In the rows, zero is written as 128.
A state moves one step at a time under one of 6 hidden systems, and each row is a state written as 22 numbers. Each run below is a few steps of one system.
seq 1, vofi (11 x 22):
[[163 107 144  68 135 139 151 131 137 101 137 121 105 127 113 156 148  79
  109 119 143 121]
 [ 63 122  91 141  91 162 136 129 133 137 152 109 131 161 128 112 127 118
  127 123 122 138]
 [115  99 191 125 140  68 130 105 144 131 114 123 111 115 116 119 130 121
  160 121 139 144]
 [159 117 105 116 105 143  94  94 116 114 138 111 124 130 167 122 166  97
   98 146 109 123]
 [106 127 105 117 137 139 108 148 136 177 121 154 142 119 100 114 138 128
  150  70 121 166]
 [158 157 161  93 126 108 150 133 158  70 138 100  82 155 118 153 148 129
  134 121 124 121]
 [ 85 109  75 131 131 145 112 103 112 122 111 115 167 165 140  73 111 141
  121 144 154 119]
 [152  76 186 131 150 110 134 153 130 147 135 128 128  88  88 146 149 102
  134 109 165 141]
 [118 137  98 102  89 160 152 119 119 123 161 123  96 155 150 151 143  85
   98 147  63 100]
 [ 72 135 135 143 114 115 103 104 162 153 105 141 142 113 123 110  85 143
  173  96 152 184]
 [191 126 166 131 139  72 109 125 122  85 136  95 101 121 145 129 195 146
  116 153 118 113]]
seq 2, roza (11 x 22):
[[134 184 139 168  97  93 122 140 153  94 137  72 102 148 176 164 139 194
  159 163 131 108]
 [ 74 118 116 148 104 143 174 154  63 175 133 165 171 138 102  79 103 138
  106 118  97 119]
 [194 160 122 114 115 184 113 102 153 128 110 115 143 119 175 192  96 108
  130 138 154  94]
 [ 63 125 115 196 101 131 130 157 133 118 187 105  98 147 135 125 157 144
  149 133  80 152]
 [109 149 127  83 112 126 146  71 114 143  76 160 155 144 131  93  57 121
  119 125 126 108]
 [173 150 125 161  96 113 112 164 119 143 147  96 123  87 168 182 164 168
  110 172 151 124]
 [ 88 120 101 147 146 180 134 147 116 161 138 151 154 167 115  98 128 117
  169  68  69 125]
 [166 170 147 100 103 137 144  82 146  54 123 132 105 124 154 155  83 106
  100 154 127 124]
 [ 63 131  87 162 106  95 126 179 132 162 148  91 124 140 115 118 155 187
  121 160 160 140]
 [161 113 179 132 135 157 146  96  96 169  86 151 187 127 139 108  88 105
  156  85 113  86]
 [150 138  92 134 115 158 112 141 148 103 182 130  80  92 158 199 146  90
   92 175 105 145]]
seq 3, bora (11 x 22):
[[ 89 102 151 161 111 115  98 102 151 173 131 132 128 108 106 108 121 109
  139 114 135 164]
 [153 113 135  97 145 100 115 108 101  91 119 161 126  96 127 100 140 115
  106 126 116 162]
 [145 138 135 134  89 112  90 128 143 148 130  88 126 127 134 118 181 147
  135 103 144 152]
 [142 120 151 133 150 155 128 122 138 125 127 156 142 117  77 111 101 105
  123  88 144 151]
 [110 127 105  91 134  95 135 147 123  82 136 109 109 149 117 102 165 149
  116 133 140 146]
 [ 98 105 118 185  99 155 102 126 134 160 151 120 146 115 120 119 125 118
  121 131 144 153]
 [127 106 120  77 157 119 135 129 112 118 127 175 117 101 125 131 132  94
  132 108  97 156]
 [131 142 158 153  87  83 109 115 145 134 145  94  96 133 131 120 167 145
  122 139 112 136]
 [141 131 138 145 142 145 106 107 130 134 102 161 165  93 121 113  81 130
  141 106 153 157]
 [151 106 128  65 139 101 137 134 112 113 116 105 124 149 122 108 183 122
  118 119 138 111]
 [129 150 120 196  98 177 108 140 144 128 162 112 135 137 107 125 131 136
  115 110 125 147]]
seq 4, bora:
[[ 66 113 137 136  94 137 167 117  69 125 127 177 166 114 128  72  82 118
  127 104  92 169]
 [146 117  85  90 156  79  64 106 156 147 123 130  85 106 136 135 176 116
  100 168 127 135]
 [152 118 206 183  79 142 134 132 110 133 145 111 153  97 145 134 143 123
  159  85 118 156]
 [145 170 106  63 160 112 109 105 154 131  87 166 115 145  78  98 105 131
  113  93 127 137]
 [135  98 151 161 123 107 133 152 125  81 153  65 128 137 126 122 167 155
  121 160 192 124]
 [ 92 127  76 131 115 196 125 132 105 161 128 162 172 136 119  94 104 109
  127  86 114 149]
 [126 103 127  81 158  93 137 146 153 110 157 130  62 119 108 169 167  93
  112 152 116 136]
 [ 87 146 162 208  75 111 126 120 116 135 144 123 135 117 146 106 115 162
  148 129  98 159]
 [147 112 112  71 166 112  92  79 138 150  78 170 140  96 134 124  95  99
  123 131 158 137]
 [187 118 171 139 104 108 135 153  94 110 147  80 130 136 138 121 210 143
  120 118 117 107]
 [122 180 102 141 120 192 106 119 175 139 122 140 137 144  93 128  82 128
  142  70 139 156]]
seq 5, kazoz, 11 rows:
[[169 100 131 183 158 179  98 110  94 103 125 112 188 153 164  86 149 129
  160 101 108  98]
 [ 95 133 113 107  90 100 174 177 115 143 154 137  98  88 117 177 115 135
   76 186 152 139]
 [117 100 171 156 166 129  94  73 167 140 112 128 126 150 128 108 117  96
  196  87 100 124]
 [181 163 121 112  86 131 154 143  70 106 124 137 153  96 159 138 125 153
   77 152 129 117]
 [ 84 116 119  77 140  92 117 112 191 152 125 104  76 163 103 138 144 105
  157 119 140 134]
 [168 148 114 179 122 177  94 124  95 138 117 141 190 117 141  87 127 153
  125  91 115 135]
 [105 127  94  83 146 121 168 170 142  99 160 134  78 131 108 177 130 112
   94 172 134 124]
 [101 106 172 193 124 135 111 104 145 148 124  97 156 155 129  98 123 137
  192  92 133 126]
 [178 139 118 124 139 106 130 143  85 118 126 170 130  68 146 147 120 141
   73 183 122 125]
 [ 79  90 148  75 110 121 151 102 160 150 130  98  99 170 122 134 138  67
  163 103 120 116]
 [173 188 127 175 101 141  85 111 116 123 104 148 167  92 147 105 103 178
  124 106 131 163]]
seq 6, Fod, 11 rows:
[[101  50 123 158 135 206 153 163 126 119 183 116 145 108 105 156 124  69
  120 136 185 148]
 [114 112 144  79 149 143 135 118 158 208 114 187 111 106  65 144  93  58
  133  74 107 143]
 [106 132 141 116 174  51 105  86 188  99 126 147  51 113 114 149 106 118
  123 190 119 136]
 [107 133 171 155  86  36 121 124  88 109 119 131 136  78 148  81 143 190
  136 133 128 195]
 [210 142 126 104 148 136 110 112  77  65  99 129 174 149 134  55 165 148
  104  95 118 115]
 [141 166 121 151  88 225 135 132 164  56 163  80 133 179 128 146 118 116
  138  90 152 134]
 [ 77 114 133 101 114 141 203 197 134 180 152  93 115 180  72 153 143 123
  133 104 144  87]
 [101  46 141 141 196 133 169 144 106 142 153 174 121  87 124 164  96  67
  120 189 117  97]
 [120 111 139 144 120 109  62  70 159 183 110 181 128  46 104 115  88  90
  109 123 152 203]
 [151 179 120  48 154  50  80  98 165  97  88 141  78 136 133 111 160 149
  154  93  93 161]
 [138 177 180 187  88  81 156 126 107  41 138  90 120 158 162 105 126 203
  133 161 109 109]]
seq 7, kazoz:
[[138 106 148 177  90 153  92 141 159 157 161  55 125 140 140 149 196 119
  163  99 141 137]
 [ 89 146  85 160 159 112 126 128  89 139 128 203 138 105 116  97  78 153
   93 168  84 134]
 [157  90 176  97 143 174 169 132 153 110 138  96 122 140 140 193 122  68
  162 112 157  90]
 [ 99 166 141 181  66  66 101  99 121 131 130 117 115 117 158  93 134 181
  121 154  97 158]
 [171 111 113  55 201 129 129 132 120 165  80 165 146 125 116 143 119 106
  134 112 137  83]
 [116 137 118 148  37 175 108 112 151 121 174  82 111 139 138 129 161  93
   98 117 122 161]
 [ 94 167  91 128 191 110 133 153 126 115 104 177 139 130 123 120  83 192
  172 119 115 142]
 [192 103 168 148 127 158 140 144 134 127 159  78 119 153 103 156 172  99
   96 143 144  66]
 [ 35  99  96 152 105  89 110 101 114 138 126 142 138 101 162  94 101 142
  137 170 136 178]
 [202 133 177 106 164 151 145 148 125 158 117 169 129  97 118 182 123  96
  155  76  91 106]
 [106 156 123 117  60 120 134  75 140  70 140  89 101 176 137  95 123 118
   83 169 124 120]]
seq 8, Bopi:
[[143  82 175 147 106 127 144 134 103  52 157 106 136  75 182 159 144 111
  145 145 158 173]
 [124  93 107  56 181 107 103  98 128 151 104 164 112 138 138 111 156  79
  160  98  70 126]
 [142 140 142 218 136 164  75 105 170  83 162 136 121 106 120 129 113 123
  137 122 124 179]
 [127 154 114  56 107  59 114 129 121 115 100 140 110 106 125  99 159 159
  116 106 137 185]
 [125  99 109 164 164 165 106 129 128 124 133 111 167 172  77  63 142 132
  118 103 157 116]
 [148 107 164 105 114 118 180 181 100  91 156 136 118  68 115 168 138 115
  105 129 160 167]
 [ 58  80 111  87 144 130 149 108 132 139 134 124 112 180 129 105 135  76
  159 116  90 108]
 [151 103 179 188 141 142 104  91 143  96 125 131 149  83 162 150  85 114
  163 145 159 147]
 [154 149  88  55 145  81  94 125 133 115 114 130  89 124 161 138 187 135
  131 126  92 139]
 [130 137 118 206 129 178  81 109 134 153 143 148 154 137  89  71 122 123
  114  88  96 148]
 [131 163 147  96 114  77 159 170 144  90 131 131 100  86  87 151 116 169
  107 131 185 183]]
seq 9, Fod (11 x 22):
[[139 131  71  86 135 141 131 171  98 202 143 159 113 129 108 142 177 106
   87 122  67  98]
 [ 94 112 122 161 168 145 110  73 160 127 109 142 139 120 182 160  47 112
  181 172 138 108]
 [155 157 133 121  65  70  87 144 140 207 126 117 104  76 119 144 180 153
   94 127 137 162]
 [114 137  81 111 187 118 121 110  91  85 102 156 145 163 184  93 125 156
  172 131  62 105]
 [184 159 173 175  53 145 113 110 141 132 128  75 151 113 153 154 120 147
  105 147 187 113]
 [ 92 131  35  95 139 163 130 191 105 146 147 131 135 168 114 106 184 142
  129  88  94 136]
 [143 109 190 141 143 159 169  97 144 141 112 120 141 136 163 187  64  88
  172 147 132  54]
 [102 130  73 150 101 114  89 158 141 186 167 141  96  88  87 137 157 129
   58 166 138 169]
 [110 100 138  86 185 101 123  96 112 140  72 161 153 124 183 119 104 124
  219  94 100 128]
 [205 189 153 163  78 101  93 101 151 118 139 115  90 103 118 146 137 144
   53 176 123 118]
 [ 51 120  55 120 132 134 120 153 101 104 124 108 163 168 156  70 153 178
  181  96 131 167]]
seq 10, roza (11 x 22):
[[130 121 160 131 131  72 107 121 140 171  89 114 144 117 110 106 128 163
  140 124 178 127]
 [170  88 142 130 164 133 128 151  91 154 137 156 137  92 131 146 158 101
  123 127  97 110]
 [135 135  96  88 136 168 102 121 163  91 142 131 105 144 124 137 150  90
  140  84 115 166]
 [107 150 158 142 138  70 136 115 147  73 124 120 102 144 105  97 114 166
  129 148 137 140]
 [128  99 131  93 131 101 163 161  88 173 110 128 154 111 106 122 131 137
   97 145 169 100]
 [187 103 140 154 146 184  89 127 146 147 134 116 148 114 133 154 152  91
  149  91 139 125]
 [ 84 114 125 130 149 127 133 105 155  74 164 145  75 141 130 136 121  87
  148 136  74 154]
 [104 146 122  77  91  66 124  98 131 132  92 112 122 139 116  81 126 154
  101 138 165 142]
 [177 117 151 167 160 104 115 166  95 172 108 136 170  81 131 139 142 178
  132 134 157 113]
 [152 110 115 100 153 198 142 154 126 130 159 148 116 141 120 161 159  64
  144  78  72 117]
 [111 157 117 123 116 138 106  79 178  33 138 111  93 162 121 104 106 116
  121 130 143 170]]
seq 11, Bopi:
[[123  93 108 147 143 144 111 134 142 133 159 117 114 111 123 151 138  99
  104 167 153 127]
 [113 131 149 123 120 109 154 143 100 124 130 141 128 122 151 126 141 139
  168 102  77 139]
 [143 135 136 120 141 147 104  79 172 125 116 130 119 141 106 127  95  96
  121 123 144 121]
 [120 130  98 142 114 104 109 149 110 117 138 118 132 100 159 130 155 165
  124 156 142 158]
 [151 132 147 113 142 130 134 134 118 149 114 137 139 151  96 101 148 126
  139  75 100 110]
 [121 128 120 143 119 152 136 132 147 100 156 133 111 110 104 147  97 105
   89 156 157 148]
 [ 83 110 128 103 111  95 143 140 110 146 117 108 137 136 158 118 151 147
  166 117 125 135]
 [171 111 159 144 165 146 120  97 133 114 119 130 140 138 119 123 111 103
  129 128 131  92]
 [130 139  90 108 113 135 120 150 130 121 151 139 104  95 153 171 144 118
  118 140 118 162]
 [ 99 133 150 150 121 107 114 106 133 164 118 132 128 152 109  86 134 137
  150  95  89 126]
 [160 150 130 125 137 137 126 123 141  76 119 130 137 114 117 136  91 145
  107 146 183 139]]
seq 12, vofi (11 x 22):
[[101 144  79 142 139 184 123  75 136 146 125 180 133 149 107 106  54  85
   78 157  90  99]
 [117 116 160 156 121 105 138 176 134 114 139 123 128  56 160 191 124 162
  186 123 179 191]
 [159 165 136 148 101  98 124 101 105 162 122 115 117 179 138  95 157 149
   89 159  50  50]
 [130 121  94 114 189 172  93 107 143 116 100 197 159  73 127 132  61 104
  150  99 163 183]
 [166 166 144 145  81 107 157 211 118 115 169  66 105 133 131 172 203 188
  117 136 131 116]
 [ 83 130 107 119 178 144 142  73 126 152  88 170 150 188 105  75  50 113
  135 131  92  67]
 [162 104 168 147 113 132 130 150 134  68 151 115 130  44 141 181 119 127
  122 148 220 194]
 [ 99 129  93 155 109 115 138 149  89 210 148 113 120 177 143 112 180 141
  107 158  41  49]
 [141 140 174 102 150 150 125  73 164 115  89 194 138  79 111 141  32  81
  165  74 141 179]
 [143 162  88 165  88  95 104 182 124  75 180  66  94 128 168 154 209 197
   99 191 134 141]
 [118 112 127 110 183 135 128  94 108 215  55 165 190 171 111  65  88 129
  169  75 103  62]]

Which system made each of these runs?
seq 13, 2 rows:
[[144 120 157 136 125 117 161 134  81 134 122 130 149 122 175 140 133 138
  150 139  89  85]
 [141 131  80 159 117 168  89 117 123 140 134 129 154 119 128 115 118 127
   83 153 152 129]]
 => Fod
seq 14 (2 x 22):
[[ 92 162  54  93 132 140  96 113 147 110 116 144 119 136 168 127 119 139
  161 112 108 168]
 [168 165 191 150 107  86 141 134 138 152 111  87 124 142 142 153 137 173
  155 130 125  78]]
 => Fod
seq 15:
[[158 123 152 142 131 148 192 177  90 140 146 102 138 143 165 189 139 138
  143 159 104  37]
 [ 97 120  97 155  72 231 114 106 136 126 167 123 146 142 123 113 116  70
  111  94 124 167]]
 => roza
seq 16, 2 rows:
[[125 119 110 183 159 131  88 138 140 127 151 145 127 102  95 117 128 141
  107 148 143 156]
 [122 116 145  76 105 116 122  91 130 140 101 125 134 131 147 112 138  96
  159  83 117 145]]
 => Fod
seq 17:
[[ 61 136 123 147  91  84 114  99 151 183  98 111 139 136 106  91  87 165
  118 154 184 134]
 [170  58 112 133 193 155 104 118  73 100 128 161 173  95 153 104 142  92
  116 147 128 123]]
 => bora
seq 18, 2 rows:
[[ 74 104 138 102 133 115 134  70 113 130  82 135 165 175 120  43  97 116
  158  90 119 123]
 [196 146 159 126 107  86 122 132 128 135 125 141 109  41 149 192 120 134
   78 191 161 134]]
 => roza
seq 19 (2 x 22):
[[ 80 142  43 100 149 133 127 160 126 141 152 167  96 130 123 138 140 126
  120 135  71 148]
 [112 143 199 188  82 129 124  99 157 141 126 102 140 141 104 104 104 138
  161  84 140 145]]
 => Bopi
seq 20 (2 x 22):
[[148 182 104 136  72 200 139 144 165 112 170 103 104 153  92 161 122 106
   74 121 135 123]
 [ 27 102 122 147 169  87 161 146 125 118 125 137 131 149 128 106  95 167
  187 144 127 132]]
 => vofi
seq 21, 2 rows:
[[141 106 127 162 141  81  62  80 105 180  97 160 153  87 128  72 131 138
   98 156 120 134]
 [166 131 115  66 154 116 128 168 110 146 114 155 124  86 172 184 163 127
  175  94  97 143]]
 => roza
seq 22 (2 x 22):
[[107 146  86 159 211 130 104 153 152  95 123 151 134 145  86 103 100 183
  145 127 152 141]
 [163 130 159  97  49 132 141 139 117 105 144  82 125 127 123 121 186 119
  100  90 154 159]]
 => Bopi
seq 23, 2 rows:
[[ 49 129 105 122 137  75 128 134 109 178 109 193 128  89 118 101  95 151
  148 119  97 181]
 [228 179 134  72 120 113 114 122 108 145  88 121 136 134 149 136 168 147
  106 112 108  77]]
 => roza
seq 24 (2 x 22):
[[108 108 165 107 112 118 174 128 124  82 115  89 149 157 101  95 108 141
  129 121 199 126]
 [109  52 131 148 144 123 126 115 121 140 156 109 118 123 116 121 145  81
   91 184 150 102]]
 => vofi
seq 25 (2 x 22):
[[122 160 105 149 127 155 117 118 162  85 138 131 115 118 152 163  82 137
  138 153 143 148]
 [133 132 144 134 148  99 150 157 118 148 127 104 120 159 141 141 161 160
  164 133  96  75]]
 => kazoz
seq 26:
[[138  81 144 108 143 177 199 134  93  47 144 101 150 148 175 161 108  92
  139 162 146  75]
 [111 188  57 132  93 154 140 170 116 193 144 138 123 148 134 152 132 161
  103 140  79  93]]
 => bora
seq 27, 2 rows:
[[109 122 124 127 161 100  80  85 154 203  83 176 141 102  78  87  84 121
  125 113 152 148]
 [199 129 151 125 130 146 133 164 126  55 171  98 101 108 167 193 186 116
  143 127 116 137]]
 => vofi
seq 28 (2 x 22):
[[115 136 143 162 172  83 131 127 111 152  88 129 163 167 112  73 107 197
  152 135 128  74]
 [173  91 124 119  91 154 116 118 100  91 156 101 133  94 176 148 174  88
   92 154 146 143]]
 => Fod
seq 29:
[[143 130 148 142 172 106 129 150 133 155 110 120 136 161  90 109 140 160
  148 111 126  84]
 [155  90 139 103 130 166 156 132 100  90 145 139 140 103 133 142 127  77
  107 126 138 133]]
 => roza
seq 30 (2 x 22):
[[109 195 129 105  85 109 155 142 138 203 113 139 104 137 146 174 112 152
  156 113  71 102]
 [163 164  83 162  98 173 110 123  74  97 129 129 176 145 160  80 140 157
   86 134  96 115]]
 => roza
seq 31 (2 x 22):
[[106 117 148 163 114 112 158 148  99 167 131 128 147 112 128 131 111 149
  123 153 132 105]
 [147 128 152 145 133 131 126 101 133 137 132 157 113  98 140 158  97  99
  120 152  98 116]]
 => vofi
seq 32:
[[ 90 122 131 159 138 147 136 118 147 113 128 128 145 131 120 128  70 134
  143 146 167 131]
 [147 107 148 102 118 101 121 148 127 165 136 124 111 101 107 135 179 110
  117 104 131 145]]
 => Fod
seq 33 (2 x 22):
[[129 175 109 162 101 128 100 126 148 114 148 123 106 139 109 112 138 152
  101 132 109 150]
 [116 106  99 110 186 139 146 154 117 119 115 131 150 149 125 127 117 142
  150 132 146  99]]
 => kazoz
seq 34:
[[148 128 132  78 154 130 147 114 125  70 113 128 131 155  98  97 117 121
  104 121 154 121]
 [124 115 130 124 107 109 114 159 127 125 137  91 134 115 125 118 180 150
  139 104 169 170]]
 => kazoz
